Here are some points, each followed by its number:
Array([ 20, -34, -37,   8, -16, -36,  -1,  44, -24,  -7, -19,  -1, -42,  38,
         1,  18,  -8, -10,  -2,  22,  46,  63, -31,  33, -95,  45,  50,  91,
        31,  60, -47,  38]) 0
Array([ -6,  -1,  -4, -20,  17, -19,  18, -10, -55, -50, -22,   7,  14, -70,
         3, -46,  39,  44, -25, -34, -29, -70,  34,   1,  49, -58, -45, -59,
       -42, -65,  41, -37]) 1
Array([  40,  -58,    3,  -26,   59,   18,  116,  -48,  -25,  -22,  -88,  -59,
         28,  -73, -127,    7,   11,   82,  -53,  -54,  -36,  -69,   76,   21,
         44, -127,   -2,  -45, -112,   40,   44,  -52]) 2
Array([ 13, -31,  -7,   4,  -1,   2,  25,  12,   9,  -8,  -3,   0, -28,  13,
       -21,   2,  -9, -44,  -3,  26,  43,  80, -15,   3, -43,   6,  13,  91,
        27,  33, -63,  14]) 3
Array([ 16, -14,  28, -13,   0,   2, -85,  24,  13, -22, -22,  34,  21,  -8,
       -18,   4,  23, -22,  -6,  42,   8,  -4, -10,  -1,  10,  61, -27,  17,
        49, -14, -35,  22]) 4
Array([ -36,   42,  -15,  -15,   35,  -21, -100,   19,   14,   18,  -16,   45,
        -17,  -16,  -19,   -6,   -2,  -27,   -7,    1,   33,    7,    6,   13,
         69,   11,  -36,  -56,   45,    9,   -8,  -81]) 5
Array([ 28,  63,   2, -25,   0,   3, -35,   1, -17, -46, -22,  -1, -28, -47,
       -22, -36,  39, -17, -44, -15,   9,   5,  20, -13,  33,  20, -88, -37,
        -3, -49,  28, -19]) 6
Array([ -7, -14,  20,  20, -29,  27,   9,  18,  -1,   5,  31, -42,  26,   9,
        60,  12,  -9,  -1,  26, -12,  -7, -22, -22, -57, -62,  41,  46,  15,
        22,  16, -37,  64]) 7
Array([ 30, -57, -38,  -8, -53,  42,  11,  -1,  70,  10,   0,  17, -40,  56,
       -13,  25, -29,  11,  13,  64,  82,  64, -44,  -3, -56,  50,  -8, 113,
        33,  87,  18,  40]) 8
Array([ -4, -10,  -9, -11, -42, -23,   9, -12,  56,   1, -15,  18, -20,  42,
        14,  23,  -1, -11,   1,  19,  31,  58, -44,  18, -33,  41,  32,  29,
        51,  34, -33,  -6]) 9
Array([ 10, -13, -19,  13,   8, -12,  11,   7,  39, -11, -10,  10, -12,  27,
         9, -16,  -4,  -8, -10,  10,  25,  47,  -2,   0,   8,  72,   2,  32,
         1,  16, -18,  13]) 10
Array([  0,  -2,   5,  -5,  25, -33,   0,  -6,  36, -31,  10, -24, -11, -21,
        26, -20,   9, -26,   2, -13, -33,  12,  -9,  -8,  39,  11, -75,  -2,
         9, -17,  -2,   1]) 11
Array([-25,  40,  19,  -2,  57, -10,   0,  17, -38,   1,  13,   5,  15, -25,
         4,   3,  63,  -3,  20, -33,  -1, -10,  48,  25,   8, -63, -39, -77,
        15, -63,   3, -70]) 12
Array([ 24,   9,  12,  16,  12,   6, -32,  55,  17,   1,  -6,  20, -27,  -9,
        28, -12, -18, -15, -29,  40,  12,  29, -33, -15,  17,  52, -25,  -2,
        36, -26,  -5,  17]) 13
Array([-26,  -2,  -2,   5,  -9,  24,  61, -53,  -1, -24,   0, -56,  82, -33,
         2, -12,  39,   2, -33, -32, -27, -86,  64, -32,  64, -87,  18, -70,
       -56, -27,   2,   3]) 14
Array([-23,  -7,  20,  30, -34,   5, -27, -37,  -9, -17,  56, -46, -21,  54,
        31,   4, -19,   2,  28,   4, -44,  51,  -4, -22,  -2,  -1,  79,  30,
        41,   2, -13,  60]) 15
Array([  61,  -21,   21,   -2,   20,   51,   92,  -63,  -47,    3,   27,  -81,
         39,    0,    3,    4,  -46,   48,   -2,  -62,  -26, -119,   38,  -51,
         24, -127,   22,  -38,  -77,  -10,   22,   20]) 16
Array([-11,  16,  14, -32, -16,  -8,   0, -17, -25,  22, -18, -14,  57, -56,
       -42,   2, -10,  17, -37, -14, -32, -54,  26, -27,  36, -51, -31, -44,
       -50, -17,  15,   0]) 17
Array([ 11,  11, -22, -61, -27, -35, -46,  22,  31,   1,  20,  56, -39, -36,
         0,  42, -13, -53,   9,  43,  -5,  17,  -9,  23,  36,  51, -53,  12,
        15,  18, -34, -12]) 18
Array([-13,  12,  -7, -11,  26, -24,  12,   1, -26, -19,  22,   2,  31, -38,
       -21,  -5,  36, -15, -18,   1, -57, -55,  23,   8,  29, -40, -27, -44,
       -10, -45,   4, -35]) 19
Array([ -1, -27,   6,  20,   0,  -6,  -9, -26,  23,  34,  -2,  -5,  22,  44,
        61,   3,  38, -21, -17,  46,  13,  38,   8, -35, -25,  70,  25,  29,
        70, -27, -24,  27]) 20
Array([ 31, -32,  15,  14,  23, -13,  65, -34, -14, -23, -52,  12, -26, -42,
       -60, -15, -37,  18, -57,  -3,  66,  -2,   7,  38, -14, -74, -41,  13,
       -27,  14,  40, -33]) 21
Array([ 10, -14,   4,  -2, -29,   7,   0,  25,  -1,  -3,   0,  -1,   3,   0,
       -18, -15,  24,   7, -10,  18,  61,  32, -28, -10,  10,  40,  -5, -15,
       -15,  15, -12,   0]) 22
Array([-20,  18,   7,  20, -55,   7,   0, -31,  48, -11,  64, -47,   9,  68,
       127,  21,  30,   8,  38,  -2, -51, -23,  31, -43, -37,  26,  78,  -2,
        26, -11, -11,  89]) 23
Array([  7,  22,  -4,   3, -19,  -8,   0,  37,   0,  -6,  18,  40,  -1,  -8,
       -13,   2,   0, -14,  -4,   5,  25,  31,   8,  29,  25,  54, -58, -23,
        37,  21, -12,  12]) 24
Array([ 11,   2, -40,   3, -57,  23,  -9,   5,  15,  19,  13, -30,  14,  33,
        56,   2,   2, -14,  10,  -5, -29, -50, -17,  11,  -3,  52, -48, -30,
        30, -36, -10,  65]) 25
Array([  6,  31,   0,   7,  12,  -9, -44,  41,  34, -27, -18,  28, -25,  -8,
       -11, -24,  22, -50,  11,  22,  13,  29,  -4,   5,  51,  76, -52,  -9,
        22, -26,  42, -18]) 26
Array([ -1,  38,   4,   8, -23, -29, -41,  34,   7,  12,   0,   7,   6,  28,
         9,  -3,  -4, -40,   0,  -4, -37,  -4,  -2,  24,  -1,  32,   0, -44,
       -14,  -7, -51,  18]) 27
Array([ 31, -46,  -6, -16,   6,  20,  72,  -8, -43,  11,   3, -37,  13, -13,
        -2,  19, -15,  20, -45, -41,  15, -65,  -8,  -5,  10, -75,   1,  10,
       -63,  21,  26,  39]) 28
Array([-13,  21, -31,  28, -27,  21, -19,  16,  31,  11,  19,  -3, -33,  46,
        36, -28, -21,  12,  24,  13,  -4,  54, -27,  10,  -1,  34,  -8,  75,
        39,  22,  16,  25]) 29
Array([ -16,  -61,   -2,   20,  -81,  -39,   35,  -53,   17,   21,   21,  -60,
        -27,  108,  104,   38,  -55,    2,   39,  -13,   -1,   34,  -16,   -8,
       -127,   13,  120,   76,   19,   25,  -65,   48]) 30
Array([ 41,  10,   2,   2, -51,   4, -23,  24,  30,  20,  14,  -1, -35,  49,
       -47,  18,   3,   9,  15,   3,  19,  58, -19, -16, -35,  65,   3,  55,
        54,  24, -41,  24]) 31
Array([ 14, -51,  11,  -4,  28,  -4,  61,  40, -33,   1, -53,  15,  23, -20,
       -97,  18, -45,  28,  -1,  10,  72,  -3,  -9,  49,  22, -38, -17,  31,
       -28,  30,  13, -28]) 32
Array([ -48,  -36,   18,   27,  -23,   -9,   71,  -19,   48,   -7,   66,  -56,
        -32,  111,  102,   25,  -37,    7,   34,   10,  -36,   29,  -17,  -27,
       -127,   59,   99,  119,   45,   25,   -3,   58]) 33
Array([ 19,  22,  11, -39,  63,  -7,  38, -21, -21,   1, -22, -34,  48, -66,
       -40,  -9,  12,   6,  -4,   4, -82, -57,  67,  26,  -5, -46, -29, -98,
       -22, -37,   7, -43]) 34
Array([  5,  35, -22,  -6,   4,  12, -17,  19,  -1,  13,  30,   8,  21,   0,
        -4,  -9,  16, -15,  41,  -2, -29,   8, -10, -35, -28,   2,  -1,  -9,
        -5,   8, -14,  -1]) 35
Array([ 10, -14, -17, -43,  85,  -8,   7,  -8, -51, -14, -27, -21,  34, -31,
       -61, -13,  34,  17, -39,   8,  18, -38,  12,   8,  50, -52, -47, -40,
       -43, -42,  51, -54]) 36
Array([  -2,  -15,   -6,  -26,   21,   27,   29,    4,  -61,   10,  -48,   18,
        -31,  -94, -101,   12,  -50,   39,  -31,  -17,   51,  -22,   18,   18,
         47,  -43,  -32,   -2,  -29,   26,   53,  -64]) 37
Array([ 30, -34, -20,  30, -49,   8,  19,  47,  49,  -4, -30,   6, -23,  35,
        11,   3, -43,  21,  -3,  35,  34,  61, -17, -15, -62,  20,  46,  68,
        -2,  34, -14,  39]) 38
Array([ 13, -15, -23, -28,  45,   0,  67,   1, -39, -24, -40,   9, -23, -37,
       -60,  33, -31,   9, -57,   0, 100,  -9,  23,  35,  26, -55,  -9, -17,
       -48,  34,  40, -20]) 39
Array([  0,  31,   7, -25,  30, -26,  33, -28,  -1,   1,   2,  -9,  70, -32,
       -45,  -2, -10, -24,  11, -11, -28, -29,  54, -35,  55, -97,  -2, -94,
        -7, -38,  27, -31]) 40
Array([ -8,  -2,  27,   8,  -7,   8,  17, -28,  11,  19,  47,  -1,  62,   2,
        52,  -9,  21,  21,   9,  -2,  -9, -27,  -8, -26,  10,   2,  65, -23,
       -27, -14, -32,  35]) 41
Array([  2,  29,  -9,  -1,   3, -39, -95,   6,  23, -23,   2,  69, -38, -43,
       -47,  12,   0, -26, -20,   4,   9,  30, -10,  42,  41,  31,  -2, -55,
        26, -10,  20, -70]) 42
Array([ 22,  64, -19, -24,  24,  -8, -67,  26, -14, -26, -10,  65, -43, -49,
       -32,  -8,  -1, -23,   6,  29,   2,  13,  18,  18,  44,  28, -51, -64,
        22,  13,  -4, -50]) 43
Array([ -4,   2, -51, -23,  76,  22,  28,  25, -15,   2, -53,  32, -37, -15,
       -85,  -2, -23,   6, -36,   8,  48,  -9,   8,  -6,   7, -52, -70,  -7,
       -16,  21,  45, -64]) 44
New points follow, each followed by the numbers of its two nearest points above, smallest number first.
Array([ -3, -34,  32, -25, -19,  46,   0, -12,  -1, -13, -12, -32,  -1,   1,
       -36,  -2, -51,  17,   0, -20,  14, -14, -34, -30, -44, -76,   6,  20,
       -46,  25,  41,  19]) 21 28
Array([  4,  33, -12, -23,  17,  35,  22, -60, -69,  42, -13, -12,  84, -50,
         0,   9,  37,  38, -15, -57, -17, -63,  49, -37,  50, -75, -35, -29,
       -61, -22,  17, -15]) 14 17
Array([ 22,   9,   0,  12,  40,  -7,   0,  43, -16,   8, -18,  41,  23, -67,
       -56,   0,  16,  -5,  20,   5,  42, -14,   8,   5,  16, -44, -54, -27,
         4,  16,  28, -90]) 37 44
Array([ -6,  30, -12, -16, -36, -29, -70,  29,  34,  -3, -16,  74, -46,  -1,
       -38,  22,  25, -27,  24,  47,   3, -13,  11,  22,  18,  20, -66, -13,
        -3,  43,  18, -21]) 18 43
Array([ -7,  10, -26,  44, -37, -21,  37,  18,  30,  32,   7,  28,   5,  45,
        53,  42, -28,  25,   0,  41, -22,  29, -12, -37, -74,  59,  70,  41,
        31,  12,  -3,  58]) 7 38
Array([-11, -17,  21,   6,  -2, -17, -24,  -5,  11, -12,  59,  -6,  56,   6,
        49, -16,  42, -40,  -5, -15, -26,   0,   5,  -5,  22,  10,  54, -42,
         1, -59,   8,  14]) 27 41
Array([ -1, -12,   0, -18,  39,  47, -35,   1, -53,   2, -52,  38, -47, -56,
       -34, -27,  10, -45,  11, -13,  10,  15,  -1,   3,   5,  22, -29, -47,
       -11,  -9,  28, -52]) 6 43
Array([-24, -36,   7,   5,  11,  86,  10, -22,  11, -37,  52, -36,  34,  40,
        54,  23,  -9,  -3, -16, -36,   5, -22, -11, -16,  15,  -4,  50,   7,
       -64,   3,  -9,  55]) 7 41
Array([-26,  30,  -2,   7, -15,  24,  11,  -9,   8,   3,  27,  -2, -12,  32,
        69,  16,  26,   2,  22,  15, -31,  -2, -16, -21, -37,  63,  42,  25,
        38, -13, -56,  60]) 7 20
Array([-29,   5,  -6,  27, -22, -24,  -6, -62,   4, -17,  63, -14,   3,  15,
        94,   1,  23, -44,  -2,   2,  -1, -43,   1, -12, -20,  33,  80,  10,
        15, -44, -43,  21]) 23 41
Array([ 19, -22,  17,   5,  21,  48, 127, -79, -59,  22, -62, -20,  99, -32,
       -33, -40,  32,  50, -11, -52, -43,  -2,  17,  -9,  71, -86,   6, -52,
       -75, -12,  28,  -5]) 14 17
Array([ -2, -41,  -8,  51, -41, -20,  28,  28,  -1,  -7, -22, -20, -84, 105,
        12,  37, -27,  -3,  39,  25,  57,  84,  -2,   5, -82,  21,  34,  96,
        30,  68, -34,  41]) 0 38
Array([  7,  -9,  32,  -5, -30,  21,   0, -19,   5,  30,  24,   1,  11,   7,
        -1,  11,  25, -27,  44, -25,   1,  -6, -20,  -8,  -3,  -1,  15,  26,
        17,  16, -12,  45]) 7 35
Array([ 20,  -3,  35,  -2,   6,  -2, -23,   2, -27,  33,  -2,  21,   4,  13,
       -35,   2, -41, -17,   7,  -5,  37,  -6,  10,  30,  25,  -7, -16,   9,
       -69,  52,  19, -11]) 22 32
Array([  7,  -4, -11,  22, -34,  49,  19,  51,  46,   5,  10,   8, -37,  37,
         2,  43, -29,  40,  -3,  53,  43,  57, -22,  34, -73,  45,  22,  66,
        40,  40, -13,   6]) 9 38
Array([ 28, -32,  13,  -6,  11,   9,  10,   1,  -1,  -7,  -8,  22, -12, -76,
       -90,  -6, -68, -17, -16,   7,  36,   7,  28,  26,  53, -54, -31,   3,
       -60,   2,  11, -63]) 21 37
Array([-27,  -1, -17,  38, -51,   1,  14,  -4,  51,  19,  36, -48,  -9,  94,
        84,  12,  -3,  16,  28,  18, -36,  34, -35, -37, -79,  58,  63,  75,
        52,  19, -58,  37]) 30 33
Array([-13, -32,   7,  -9, -66,   8, -33,  17,  33, -25, -22,   9, -11,  16,
         6,  -8,   9,  -7,  18, -16,   3,  18, -25,   6, -12,   2,   2,  48,
        44,  38, -37,  19]) 9 31
Array([-16, -15, -25,  59, -68, -22,  -1, -29,  -1,  16,  12, -27,   8,  85,
        63,  40,   8,   2,   0,   1, -19,  41, -20, -24, -91,   2,  95,  97,
        29,   0, -69,  73]) 15 30
